In the data rows, 128 means zero.
Some points, each followed by its number:
[116, 137, 135, 135, 128, 137, 125, 131, 146, 115, 131, 147, 119, 128, 134, 136, 124, 130] 0
[82, 121, 119, 122, 39, 108, 136, 154, 187, 177, 135, 122, 123, 190, 119, 104, 82, 61] 1
[187, 116, 146, 107, 157, 130, 114, 147, 43, 143, 120, 93, 181, 67, 101, 156, 130, 159] 2
[59, 135, 146, 139, 33, 92, 167, 171, 158, 123, 161, 152, 73, 116, 134, 161, 96, 107] 3
[107, 103, 128, 78, 45, 33, 179, 202, 54, 189, 148, 98, 98, 60, 127, 156, 71, 86] 4
[157, 116, 120, 109, 120, 117, 134, 131, 91, 195, 125, 73, 174, 140, 102, 129, 124, 120] 5
[148, 98, 74, 95, 218, 86, 105, 73, 63, 96, 92, 112, 86, 83, 188, 54, 163, 135] 6
[114, 116, 178, 146, 84, 79, 208, 183, 81, 130, 147, 126, 89, 45, 97, 191, 141, 142] 7
[129, 124, 117, 119, 134, 97, 134, 129, 100, 128, 124, 118, 104, 104, 144, 117, 126, 125] 8
[179, 118, 125, 113, 157, 154, 110, 117, 106, 157, 112, 98, 191, 142, 100, 126, 134, 130] 9
[189, 116, 116, 106, 174, 171, 107, 117, 102, 184, 114, 105, 191, 158, 114, 129, 122, 126] 10
[108, 142, 124, 149, 114, 204, 108, 94, 237, 137, 130, 170, 162, 235, 118, 118, 124, 107] 11
[38, 156, 84, 165, 102, 112, 113, 69, 239, 73, 137, 178, 26, 209, 197, 60, 125, 101] 12
[179, 134, 103, 129, 244, 169, 80, 58, 110, 113, 94, 114, 156, 160, 144, 82, 172, 155] 13
[177, 134, 117, 130, 185, 192, 94, 94, 163, 154, 111, 124, 190, 191, 116, 117, 139, 128] 14
[135, 141, 143, 136, 121, 135, 121, 140, 125, 116, 128, 134, 146, 110, 117, 151, 113, 144] 15
[255, 125, 111, 105, 255, 245, 43, 69, 95, 191, 86, 76, 255, 193, 81, 112, 144, 158] 16
[168, 127, 139, 128, 166, 173, 117, 119, 123, 126, 112, 127, 171, 130, 106, 143, 149, 141] 17
[141, 143, 144, 139, 141, 122, 121, 140, 104, 125, 124, 101, 149, 105, 116, 136, 112, 144] 18
[239, 140, 123, 114, 189, 240, 73, 78, 189, 177, 65, 91, 255, 234, 42, 72, 130, 113] 19
[145, 142, 139, 135, 133, 112, 123, 150, 95, 124, 121, 103, 141, 95, 123, 137, 103, 143] 20
[117, 136, 132, 136, 134, 146, 128, 136, 154, 108, 129, 162, 116, 133, 145, 136, 112, 130] 21
New points follow, each followed by the numbers of its three nearest points above by angle, nearest first.
[66, 126, 107, 141, 25, 141, 153, 131, 220, 200, 171, 133, 139, 238, 101, 130, 95, 63] 1 11 3
[113, 128, 123, 130, 88, 127, 140, 128, 155, 165, 138, 115, 134, 162, 113, 128, 120, 102] 1 11 3
[94, 139, 84, 146, 192, 124, 108, 69, 185, 74, 108, 171, 55, 172, 208, 67, 143, 131] 12 21 6
[126, 115, 114, 106, 142, 79, 141, 133, 75, 131, 125, 114, 91, 88, 156, 116, 125, 127] 8 6 4
[92, 129, 144, 123, 88, 97, 157, 156, 142, 109, 134, 162, 88, 101, 138, 142, 105, 112] 3 7 4
[170, 99, 124, 95, 132, 118, 149, 132, 89, 211, 116, 70, 186, 138, 86, 122, 126, 103] 5 9 10
[153, 134, 91, 127, 238, 169, 84, 47, 145, 93, 102, 137, 120, 178, 185, 60, 171, 144] 13 6 14
[48, 140, 98, 141, 95, 75, 146, 104, 197, 102, 140, 157, 29, 161, 181, 71, 119, 99] 12 3 1
[87, 135, 108, 142, 112, 116, 128, 98, 185, 108, 132, 149, 86, 169, 155, 92, 136, 113] 12 11 0
[122, 120, 113, 106, 79, 109, 137, 156, 154, 181, 129, 114, 147, 175, 108, 130, 88, 86] 1 5 4
[135, 120, 110, 106, 152, 85, 136, 123, 74, 130, 125, 108, 96, 92, 151, 115, 133, 133] 8 6 4
[178, 109, 135, 97, 155, 112, 119, 154, 31, 133, 112, 103, 159, 42, 116, 146, 118, 148] 2 20 18
[93, 159, 145, 218, 149, 227, 155, 55, 255, 98, 127, 164, 136, 255, 92, 124, 224, 140] 11 14 12
[70, 171, 139, 222, 152, 239, 128, 54, 255, 82, 135, 182, 113, 255, 126, 117, 206, 140] 11 12 0
[201, 78, 77, 52, 251, 74, 95, 84, 0, 133, 75, 81, 119, 45, 179, 47, 186, 131] 6 8 13
[93, 131, 100, 137, 140, 118, 128, 98, 144, 102, 131, 145, 62, 149, 174, 97, 149, 125] 12 6 21
[133, 120, 133, 106, 69, 125, 147, 157, 146, 173, 126, 121, 170, 129, 87, 129, 68, 71] 1 4 5
[133, 127, 112, 120, 167, 120, 119, 102, 113, 114, 119, 127, 110, 125, 156, 95, 141, 134] 6 13 8
[26, 124, 159, 149, 0, 84, 174, 193, 187, 94, 178, 204, 23, 107, 151, 170, 88, 107] 3 0 7
[41, 134, 165, 138, 27, 62, 197, 212, 155, 79, 155, 196, 28, 55, 142, 157, 68, 98] 3 7 4
[79, 126, 122, 133, 39, 143, 158, 135, 206, 192, 147, 133, 135, 213, 106, 134, 101, 75] 1 11 3
[48, 145, 85, 152, 104, 102, 128, 83, 219, 81, 139, 170, 33, 182, 194, 65, 136, 97] 12 0 21
[102, 135, 147, 144, 85, 121, 137, 152, 136, 124, 145, 133, 111, 118, 129, 156, 116, 135] 3 7 0
[142, 116, 104, 116, 174, 99, 118, 101, 85, 119, 112, 105, 109, 106, 149, 90, 156, 140] 6 8 13
[160, 106, 92, 95, 189, 87, 110, 88, 55, 115, 103, 97, 109, 91, 160, 78, 167, 134] 6 8 13
[175, 102, 132, 84, 144, 121, 148, 148, 94, 196, 104, 98, 175, 104, 101, 135, 103, 90] 5 9 10
[166, 102, 114, 102, 139, 121, 128, 127, 78, 197, 124, 76, 179, 140, 96, 130, 133, 113] 5 9 10
[82, 133, 132, 139, 73, 104, 143, 149, 149, 104, 147, 153, 81, 116, 143, 143, 118, 121] 3 0 12
[242, 113, 182, 79, 214, 120, 141, 202, 0, 162, 75, 71, 206, 0, 76, 175, 116, 152] 2 20 18
[148, 145, 152, 145, 151, 170, 111, 129, 140, 110, 130, 138, 161, 138, 114, 147, 134, 155] 17 14 15
[130, 110, 100, 102, 150, 45, 147, 133, 23, 141, 125, 83, 73, 61, 170, 112, 133, 134] 8 6 4
[70, 138, 144, 163, 37, 108, 124, 131, 154, 82, 161, 131, 106, 133, 105, 144, 159, 156] 3 0 12
[67, 138, 102, 144, 94, 105, 130, 100, 200, 91, 134, 157, 64, 165, 165, 82, 134, 105] 12 0 21
[100, 118, 126, 118, 70, 109, 156, 143, 156, 186, 146, 128, 131, 155, 114, 138, 108, 93] 1 3 4
[255, 85, 191, 67, 255, 143, 112, 186, 0, 150, 78, 50, 255, 0, 53, 178, 138, 186] 2 18 9
